One vector is turned by the same rotation once a step. Each row is the vector after some number of steps, and that number follows the row.
The counts run from 0 to 285.
[125  81 136 162 106 139  83  92 166 122 120  96 136 161 146 118 142 130
 155  99 150 144  99  96  88 112 119 200 126 124 146 143  88 134 128 125]	156
[157 141 134 134 112 116 121 111 123 102 173  95 115 131 150 128 150 150
 106 150 130 125 111 138 101  74 134 169 160 160 123 110  83 165 107 198]	171
[ 99 121 144 132  95 143 177 152 175 112 149 132 150  71 150 119 137 109
 133 129 143  96 141  60 138 133 129 130 149 152 119 126 121  86 151  89]	238
[125 142 153 143 107 131 120  83 137 105 169  77 118 139 150 110 113 143
  98 161 124 135 110 120  82  84 120 152 166 155 109 105 111 141 102 196]	173
[139  97 128 157 124 116 143 189 104 145  95 140 124 153 130 105 139  91
 126 131 179 122 136  86 155 174 132 109 139 152 133 164 150  85 108  97]	221
[111 123 125 106  92 120 135 131 176 101 136 129  94 101 134 155 159  91
 135  94 114 119 144 165 105  67 130 133 107 105 132  80 120 163 175 124]	269
[115 137 136 118 100  95 112 156 140 128  81  98 105  90 109 161 131 100
 166 115 175 132 127 103 138 130 174 147 125 126 128 145 151 198 129 146]	100
[114 160 120 157  87 146 150 174 175 127 139 145 105  66 134 126 177 110
 152 132 129 127 153  98 102 118 181 152 105 145 129 102 118 131 142 103]	242
[146 101 125 114  90 110 148 164  90  86 129 168 102 129 117 136 104 111
  87 146 147 124 174 159 137 120 149 103 187 154 120 129 168 130 131 109]	79
[125 106 133 101  93 117 148 144 164 106 146 142 106 102 137 164 156  92
 126  91 108 102 141 157 119  72 121 128 119 103 137  84 112 151 188 121]	268
[114 168 128 135 114 103 139 105 132 112  89 115 118 143 131 176 170 139
 106 154 126 113 124 134 105  99  85 160 147 172 116  87  78  96 118 169]	180
[145  98 127 129  84 115 133 153  91  90 133 159 106 137 118 126  87 109
  86 141 145 123 173 148 132 126 162 103 186 139 121 140 177 118 131 110]	78
[116 170 147  88 127 159 129 125 162 159 146 118  66  91 100 141 143  97
 156 140  86 116 143 103 118 111 145  99 127 145 128  98 122 183 158 125]	117
[125 131  96 178  77 145 148 121 134 137 142 176 106 132 126 129 154  74
  93 146  99 121 164 147  95 123 155 158 124 148  89 121 134 100 125 106]	61
[124 129 131 146  89 139 174 169 165 124 152 151 124  60 147 134 160 103
 128 120 125  97 140  78 124 121 155 146 113 154 126 126 113 105 167  98]	240
[120 131 140 100 144  92 151 123 101 166 145  93 123 146 135 103 150  99
 107 121 169 103 143 149 120 113 146 125 144 160  82 106 158 150  88 203]	199
[123 114 131 120 132 111 155 178 136 131 144 106 139  96 139  78 158 112
 156 122 203 124 140  99 148 154 165 136 151 163 114 143 143 150  81 137]	226
[ 76 121 137 105 135 111 182 115 133 161 102 105 135 134 119 111 160  87
 136 126 178 117 144 119 113 127  86 115 134 178  78 110 139  82 123 129]	209
[167 103  93 161 115 109 129 164 133 141 159 135 142 132 160 116 170  71
  97 133 129  90  96 128 167 160 137 156 127 129 113 145 103 148  81 152]	43
[114 137  99 112 111 114 172 128 146  98 152 158 136 109 141 120 179 105
 102 162 119  87 150 157 136 138 108 148 177 161  91  98 106 115  84 124]	54
[147 124 127 151 125 126  65 130 130  84 106 101 106 183 141 120 136 161
 134 161 147 154 118 126 116 128 116 157 180 134 169 121  99 138  71 146]	163
[139 113 139 185 142 130  86 164 111 150  95 139  93 190 132 141 149 115
 104 115 115 133 138 108 118  91 130 112 101 129 190  90 130 113 146 136]	7
[137  93 133 139  83 118 131 144  96  99 138 150 117 145 125 113  77 106
  80 142 150 128 171 138 126 133 172 111 182 128 114 144 196 124 117 117]	77
[177  93 131 190  97 150  77 127 124 126 134 123  97 174 141 127 136 123
 116 127 124 149 103 113  97 115 143 185 124 129 160 150  89 137 131 128]	159
[118 131 151 133  98 118  99 142 136 139 101  85 110 104 115 144  92 101
 156 122 161 128 118  79 143 137 180 119 134 113 126 155 178 190 126 151]	102
[107 116 145 128 164 130 117 144 139 120 150  73  97 154 162  81 128 108
 105 147 143 150 111 131 110  93  98  80 140 144 148  78 135 157  98 162]	20
[147  99 120 147 124 112 150 204 102 144 104 143 121 140 131 115 159  95
 125 127 180 115 136  93 171 170 128 120 142 157 132 156 141  97 111  98]	222
[156 109 133 125 132  79 139 147  74 156 113 136 139 175 143 153 150 106
  77 118 152  78 128 130 157 136 123 132 149 146 105 129 137 100 108 182]	195
[120  97 129 163 123 128 139 170 118 152  96 126 121 160 123 100 127  89
 134 131 175 135 139  80 148 175 130 107 143 150 128 159 166  81  99  98]	220
[137 117 152 129 126 136 163 128  87 170 156 120  99 166 131 105 117  79
  75 144 124 117 145 130 112 121 120  84 143 165  89 122 163  94 131 161]	203
[135  98 125 130 124 134 106 125 151 102 107 144 102 161 129 145 180 141
 149 123 123 136 125 131 105 110  86 174 147 161 161 110  57 115 150  86]	152
[ 97 172 149  89 134 167 115 117 169 153 127 107  70 102 103 133 137  99
 169 150  89 123 146  99 113 116 140 102 134 137 128  94 129 170 148 118]	118
[138 102 119 147  94 123  98 147 149 104  82 147  79 169 111 167 135  78
 129 114 100 132 132 142 139 107  94 113 121  82 162 109 131 122 166  92]	276
[181 104 122 185 107 142  71 140 119 118 131 129  90 182 133 130 143 133
 120 139 123 155 111 128 108 112 141 174 135 135 169 141  87 146 114 130]	160
[ 90 152 133 139 105 105 135  79 145 134  91  95 144 143 136 168 152 123
 114 130 144 106 112 108 100 108  96 175 136 152 100 105 104 100 117 187]	182
[ 92 108 123 177 119 145 125 116 169 151 142  81 128 129 160 105 144  61
 108 129 121 141  84  95  99 122  90 136  91 138 105 121 110 125 127 148]	31
[ 97 135 154 109 133 168 109 106 165 161 105 122  96 136 109 156 115  97
 161 134  78  99 144  61 132 140 108 100 145 118 140 110 141 115 157  89]	121
[171 101 138 114 148 164  70 152 125 160 139 150  80 180 119 118 146 111
 147 118  87 109 143 122 141 140 162 121 149 112 176 123 125 163 122 101]	133
[125 122 137 135  61 132 160 144 120 114 127 137  86  82 106 157 112  89
 114 134 141 144 145 135  98  90 153 126 126 166  99 137 145 152 189 111]	88
[118 119 141 105 136 149 110 132 153 159  95 154  97 140 105 172 145  96
 151 114  81  82 136  80 151 145 106 123 136 122 153 125 109 114 173  83]	123
[129 159 150  87 125 159 137 135 150 160 155 126  72  82 106 148 148  95
 154 133  85 102 139 100 128 103 146 109 127 144 128 110 122 184 170 127]	116
